(in the rows, 128 means zero)
Each path below is one point turned by a fixed rotation once a step. After each direction that follows a path, write how fast that rotation turns it, in degrees a step (0 if it stays still).
Each turn is a multiple of 5 degrees from 10 to 175, or 0.
Each row of a path follows its step; steps can be skipped.

step 0: [129 126 123 124 128 137 116 128 122 121 131 131 137 135 126 128 126 127
 126 126 122 129 124 131 125 143 119 135 134 134 117 124 125 134 127 127
 129 131 122 130 115 119 121 124 123 132 128 126]
step 2: [120 121 125 129 137 127 127 131 126 125 131 135 141 123 123 131 130 120
 126 121 125 131 118 132 141 136 129 128 129 128 121 122 128 131 117 123
 131 130 122 123 119 129 118 139 129 128 123 125]
step 4: [133 127 132 131 137 126 129 136 121 118 117 137 133 134 117 129 131 132
 122 126 136 129 116 119 134 132 135 129 126 129 129 131 132 140 119 120
 129 127 128 122 129 133 118 127 131 127 124 136]
step 5: [120 124 129 120 130 133 120 132 130 126 128 138 137 125 119 130 135 128
 132 125 123 126 121 125 121 140 131 126 133 125 120 130 120 129 129 122
 126 127 126 123 122 129 111 125 117 131 121 127]
step 6: [135 123 133 127 134 131 118 138 132 117 122 130 125 140 125 130 128 121
 133 131 116 134 118 120 121 130 134 136 132 131 131 125 128 139 128 125
 130 120 128 130 117 127 124 120 130 132 131 132]
step 7: [129 127 130 121 135 127 126 135 129 121 126 133 137 129 120 128 134 129
 123 131 121 122 123 127 133 130 132 126 118 144 114 133 126 137 121 128
 127 129 128 124 113 128 123 131 133 127 122 126]
step 9: [136 113 132 133 136 132 132 131 128 120 127 128 129 132 120 125 126 134
 121 129 119 128 117 117 137 125 127 135 125 128 128 123 131 139 127 122
 129 126 127 122 123 134 120 132 136 131 134 122]
step 11: [135 121 129 128 128 137 126 126 122 119 130 124 134 142 121 128 128 120
 124 127 125 128 117 120 123 136 129 131 140 127 128 126 128 136 131 123
 124 120 118 120 129 133 123 117 122 127 124 128]
step 12: [132 133 132 126 123 125 129 136 129 116 123 131 131 127 121 130 126 135
 123 129 125 132 115 125 131 129 127 123 131 128 120 122 128 144 115 122
 126 126 131 128 119 128 114 127 131 123 125 126]
step 13: [125 127 127 130 133 135 124 130 132 122 130 129 148 129 126 136 135 117
 131 126 118 132 123 131 124 141 129 119 135 131 121 127 123 134 131 126
 131 130 131 128 120 131 119 121 130 134 127 130]
step 14: [134 130 126 133 137 136 131 142 121 118 130 127 129 135 121 126 127 124
 132 125 119 129 113 125 134 128 135 131 131 126 123 129 130 138 127 130
 122 119 121 128 116 129 130 129 129 136 134 132]
[125 125 129 131 125 129 129 131 125 130 129 127 129 127 128 128 129 127
 130 125 128 125 131 128 129 131 128 131 131 127 127 127 125 127 129 130
 128 124 126 129 127 128 130 129 125 129 125 128]
130
[128 129 126 129 128 126 130 124 129 129 128 127 126 129 124 127 127 125
 130 130 131 129 125 127 127 127 128 127 128 127 128 131 127 128 126 130
 124 128 125 128 127 130 126 131 123 128 126 127]
110
[128 132 130 127 129 130 127 131 130 127 128 131 130 128 126 128 128 129
 134 130 127 125 130 128 127 126 130 129 127 127 127 132 129 130 129 132
 127 129 129 131 127 128 128 126 127 129 130 128]
45
[126 129 129 127 128 130 128 126 126 127 126 129 124 131 128 127 127 129
 129 127 123 129 126 128 127 130 126 130 132 126 126 130 130 124 127 126
 127 127 128 128 127 129 131 128 127 127 132 125]
130
